Small tables with named rows and columns. After each table, cells are looked up by row and column.

Table ruter
	rizi	nov	dabudaz	mibari	datef	gakolo	vut	sut
gunitum	57877	49566	91855	25463	54673	20865	56640	90879
motu	20589	33788	73996	32703	43279	73325	60616	29355
mozel	41412	79037	68446	93750	41353	50266	39713	66255
pakod	34431	60353	62185	32275	86085	51200	48873	82972
mifi	38904	42538	20921	18191	91356	58302	63177	64186
fufoma	36361	45324	32105	27582	99147	91244	45526	25006
vipe	82880	26331	23892	32948	18620	76724	57881	72867
kiz	70979	28540	31507	16450	85738	93555	54936	23060
tage	79455	33827	22987	80113	56211	32087	42289	47079
dimalo	58633	56573	18008	93108	78103	99203	47849	68595
tegoviv	73924	33540	28336	33857	56893	98400	59506	38424
mizeta	42720	52646	34234	31465	38711	74500	69327	47966
palor	84023	34751	54804	31455	16093	89500	71544	84899
mugi	50572	22223	82433	53200	89939	93854	89478	33736

What is the gakolo of mugi in ruter? 93854
What is the nov of mugi in ruter? 22223
What is the mibari of motu in ruter? 32703
What is the sut of mugi in ruter? 33736
What is the dabudaz of mozel in ruter? 68446
What is the dabudaz of tage in ruter? 22987
What is the vut of mifi in ruter? 63177
What is the nov of mozel in ruter? 79037
What is the mibari of tage in ruter? 80113

mudaguv
         viromu  bakuram  zukofi  zaz  katoga  dab  mev  bapopan  fumesit  zur
pigu        139       95     129  109     137  116   61      144      107  114
sus         137       63     101   82     118   81  144      123      110  119
fugede      125      161     111   35     106   94   51      113       94  125
mukepa       96       89     145  142     114  115   99      125      116  119
lovipi      103      123     108   13     133  117   96      104      114  112
mip         121      158     124  143     107  150  135      117      136  130
luvemel     145      195      94   45     109   76  121      124      111  134

viromu of luvemel is 145
zukofi of lovipi is 108
zaz of fugede is 35
zur of mukepa is 119
fumesit of luvemel is 111
bapopan of mip is 117
bakuram of mip is 158
dab of mukepa is 115

rabemim:
         sutod  mupegil
vidoge     172      351
vari       615      797
bip        927      481
motid      859      796
beb        346      718
kode       124      612
det        604      740
kasi       901      394
fefoma     676      326
goz        345      245
zatazok    886      747
buruzeg    481      738
fidafa     771      566

sutod of motid = 859
mupegil of buruzeg = 738
sutod of kasi = 901
mupegil of fefoma = 326
mupegil of vidoge = 351
sutod of beb = 346
mupegil of bip = 481
mupegil of kasi = 394
mupegil of kode = 612
sutod of goz = 345
sutod of kode = 124
sutod of det = 604

dugomol
         fuvo  mas  reb
zus       126  218  172
nuz       131   99  155
suzor     143   59  143
sorafa    157  227  147
zapobas   151  159  146

What is the mas of zus in dugomol? 218
What is the reb of suzor in dugomol? 143
What is the mas of zapobas in dugomol? 159
What is the fuvo of nuz in dugomol? 131
What is the mas of suzor in dugomol? 59
What is the reb of zapobas in dugomol? 146
Row with the largest fuvo: sorafa

funidi.csv
,rosun,lol,pugizo,renum,kazuk,detafuf,muna,leni,sul,mor
sugeli,99,173,65,137,115,192,134,95,153,196
daf,109,115,102,97,140,139,150,142,232,195
dunuba,161,165,197,114,163,152,45,166,140,163
mobi,118,78,116,192,101,140,210,184,119,150
vatilu,72,149,98,113,148,223,127,188,108,133
fudenod,135,77,192,143,127,122,155,119,181,221
dat,97,145,172,201,212,92,143,170,151,151
sima,138,171,146,186,173,157,52,167,77,142
bovup,109,122,140,94,102,40,130,100,161,81
roneluk,136,128,177,152,167,131,89,134,222,200
vip,167,114,163,179,185,210,189,119,131,93
kikiril,139,124,35,144,143,108,196,125,97,164
mutem,124,142,153,95,150,164,68,129,231,128

rosun of roneluk: 136
muna of bovup: 130
detafuf of kikiril: 108
kazuk of vatilu: 148
leni of daf: 142
lol of daf: 115
rosun of vip: 167

vatoval:
|  | tovilef | luk | zelile | rofiz |
|---|---|---|---|---|
| rilo | 2422 | -318 | -724 | 2890 |
| rigakad | 3140 | 2794 | -1805 | 2122 |
| mas | 8500 | -2465 | 5602 | -4219 |
| duz | 6329 | -2264 | 7178 | -3443 |
| gobulef | -7269 | 7650 | 2126 | 6375 |

What is the zelile of gobulef in vatoval? 2126
What is the rofiz of duz in vatoval? -3443
What is the tovilef of mas in vatoval? 8500
What is the tovilef of gobulef in vatoval? -7269
What is the luk of mas in vatoval? -2465
What is the zelile of rigakad in vatoval? -1805
What is the zelile of mas in vatoval? 5602
What is the luk of rigakad in vatoval? 2794
What is the luk of gobulef in vatoval? 7650
What is the rofiz of rilo in vatoval? 2890
What is the rofiz of gobulef in vatoval? 6375
What is the tovilef of duz in vatoval? 6329
What is the tovilef of rilo in vatoval? 2422

ruvab
|  | bizefav | mamori | vidu | duz | vizet | pafame | fadosuv | nepi | kun | gamade |
|---|---|---|---|---|---|---|---|---|---|---|
| zit | 41.0 | 60.1 | 30.6 | 31.8 | 26.5 | 44.3 | 38.6 | 48.2 | 61.7 | 56.1 |
| gub | 67.4 | 36.2 | 19.4 | 38.2 | 44.3 | 5.4 | 75.5 | 55.6 | 54.2 | 24.2 |
| bavat | 11.7 | 44.1 | 65.1 | 44.1 | 40.5 | 77.0 | 4.6 | 22.0 | 24.3 | 53.2 |
| vel | 13.4 | 47.6 | 61.7 | 43.0 | 38.1 | 75.3 | 6.5 | 24.5 | 29.4 | 55.2 |

What is the nepi of zit in ruvab?
48.2
What is the gamade of zit in ruvab?
56.1
What is the vidu of zit in ruvab?
30.6
What is the vizet of zit in ruvab?
26.5
What is the gamade of bavat in ruvab?
53.2
What is the duz of gub in ruvab?
38.2
What is the duz of zit in ruvab?
31.8

